0: [0.84 2.84 0.85 2.99 1.01 0.78 0.95 0.46 0.52 1.34 0.86 1.51 0.62 1.37
 0.59 0.55]
1: [0.95 1.01 1.13 0.77 1.1  0.65 1.01 0.57 0.95 0.83 0.63 0.63 0.78 1.09
 0.62 1.63]
2: [1.29 0.59 0.5  0.5  0.53 0.83 0.74 0.76 1.61 0.41 0.55 0.69 0.79 1.19
 1.01 1.45]
3: [0.46 1.81 1.58 1.41 1.51 0.86 0.48 0.57 0.52 0.59 0.44 0.77 0.98 0.78
 0.46 0.9 ]
4: [0.59 1.32 0.5  1.11 0.57 0.68 1.45 0.65 0.69 0.55 1.09 0.76 0.62 0.99
 0.97 0.65]
5: [1.32 1.69 0.94 0.84 1.01 0.73 1.79 0.83 1.22 0.55 0.55 0.52 1.25 0.95
 0.72 0.7 ]
6: [0.89 0.78 0.59 1.41 0.57 0.24 1.03 0.86 0.62 0.68 0.52 1.74 1.72 0.7
 0.57 1.25]
7: [0.74 1.61 1.17 1.31 1.39 0.85 1.17 0.65 1.34 0.2  0.96 0.74 1.41 1.18
 0.73 0.88]
8: [1.99 0.55 0.41 0.24 0.52 0.7  1.37 0.65 0.68 0.65 0.9  0.65 0.59 1.04
 2.08 0.59]
9: [1.24 0.84 0.6  0.74 0.39 0.59 1.18 1.25 0.53 1.37 1.04 1.08 0.31 0.74
 1.05 0.52]
10: [0.55 1.16 1.1  0.72 0.73 0.72 0.84 0.57 0.53 0.91 1.23 0.72 0.59 1.17
 1.05 0.46]
11: [0.39 0.65 1.99 1.15 1.01 0.48 0.8  1.25 1.25 0.76 0.74 0.72 1.63 2.14
 0.57 0.39]
12: [1.46 1.14 1.28 0.62 1.52 0.95 0.57 0.44 1.28 0.46 1.04 0.5  1.4  1.23
 1.37 1.3 ]
13: [0.82 0.72 0.88 0.99 0.98 0.83 0.66 0.5  0.79 1.59 0.66 1.66 1.37 1.93
 0.66 0.  ]
14: [0.62 0.87 0.7  0.74 2.74 0.73 0.96 0.31 0.85 0.73 1.02 1.15 0.84 1.37
 1.26 0.86]
15: [0.74 1.75 0.62 1.62 0.8  1.03 0.79 0.53 0.76 1.13 0.83 2.25 0.66 1.36
 0.82 0.41]
16: [0.63 0.94 0.24 0.77 0.48 1.09 0.53 1.06 0.34 0.59 0.82 0.7  0.57 0.24
 0.76 1.53]
17: [1.09 0.57 0.7  0.89 1.31 0.84 0.36 0.59 0.93 0.76 0.73 1.47 1.6  0.52
 0.31 1.26]
18: [0.66 0.41 0.55 0.8  0.99 0.88 1.11 0.79 0.9  1.3  1.59 1.13 0.59 0.52
 1.02 0.79]
19: [1.33 0.5  0.89 0.65 1.09 0.65 0.86 0.83 1.43 1.02 1.04 0.31 0.76 1.69
 0.99 0.28]
20: [0.48 0.84 1.53 1.84 1.4  0.82 0.52 0.57 0.99 0.59 0.83 1.01 0.96 0.57
 0.52 1.58]

[0.24 1.61 0.85 1.89 0.88 0.77 1.43 0.76 1.55 0.48 0.74 0.55 1.15 1.39
 0.74 0.39] --> 7 4
[0.48 0.66 1.22 0.79 0.99 0.78 0.79 0.73 0.62 0.74 1.04 0.41 0.74 0.87
 0.73 0.63] --> 10 1
[0.41 1.77 0.93 1.13 1.2  1.76 0.74 0.44 0.39 0.48 0.89 0.8  0.78 0.79
 0.83 1.41] --> 3 1
[0.87 1.08 1.43 1.21 1.09 0.79 0.78 0.88 0.95 1.37 0.76 0.7  0.78 0.59
 0.46 1.28] --> 1 20
[1.12 0.78 0.68 0.5  1.19 0.91 0.85 0.77 1.25 1.07 0.77 1.   1.07 0.36
 0.69 1.  ] --> 17 1
[1.05 1.21 0.76 0.66 0.5  0.8  0.93 0.8  0.53 1.51 0.65 1.26 0.62 1.09
 0.9  0.57] --> 9 10
[1.09 1.37 1.16 1.29 1.35 0.74 0.5  1.15 0.73 1.52 0.95 0.99 0.84 0.46
 0.34 0.78] --> 3 1
[1.12 0.69 0.55 1.09 0.5  0.31 1.32 1.9  1.19 1.16 1.65 1.08 2.14 0.48
 0.63 0.86] --> 6 18
[0.85 0.34 0.59 0.34 1.01 1.01 0.76 0.46 0.89 0.68 1.11 0.46 0.8  1.11
 2.35 0.6 ] --> 8 10
[0.98 0.73 1.11 0.9  0.6  0.57 1.76 2.39 1.79 0.9  0.93 0.68 1.74 0.62
 0.53 0.55] --> 5 11
[0.68 0.86 0.36 0.86 0.85 0.6  0.55 0.72 1.23 1.04 0.69 1.45 0.98 0.53
 0.57 1.03] --> 17 6
[0.87 0.63 0.48 0.62 2.02 1.19 0.66 0.69 0.57 1.2  0.72 0.89 0.46 0.93
 1.18 0.55] --> 14 18
[0.55 1.27 1.29 0.99 1.2  1.07 0.5  0.41 0.31 0.57 0.36 0.78 0.83 0.76
 0.62 1.12] --> 3 1
[0.53 0.8  0.52 1.15 0.9  0.65 1.01 0.44 0.39 0.48 0.36 0.87 0.55 0.9
 1.01 0.57] --> 4 10
[0.77 0.7  0.68 0.96 0.78 0.48 0.94 1.02 0.97 1.26 2.55 0.86 1.49 0.44
 0.68 1.2 ] --> 18 10
[0.69 0.46 0.88 1.24 0.96 0.34 1.29 1.92 1.86 1.2  1.67 1.07 1.37 0.59
 0.74 0.6 ] --> 18 9
[0.68 0.48 1.49 0.78 1.37 1.22 0.59 0.44 1.27 0.53 1.79 0.34 1.45 1.6
 1.2  0.84] --> 12 19
[0.55 0.68 0.53 0.91 0.65 0.5  1.1  0.73 1.07 1.03 0.46 1.68 1.55 2.41
 1.07 0.44] --> 13 11
[0.65 1.22 0.72 0.86 0.6  0.7  1.91 0.89 1.51 0.44 0.46 0.44 1.02 1.09
 0.62 0.78] --> 5 4
[1.8  0.7  1.33 0.46 0.91 0.6  0.36 0.84 1.06 0.95 0.7  0.72 0.76 1.08
 0.36 1.05] --> 1 2
[0.85 0.46 0.6  0.41 1.08 0.79 0.96 0.41 0.78 0.65 1.1  0.36 0.65 1.15
 2.5  0.65] --> 8 10
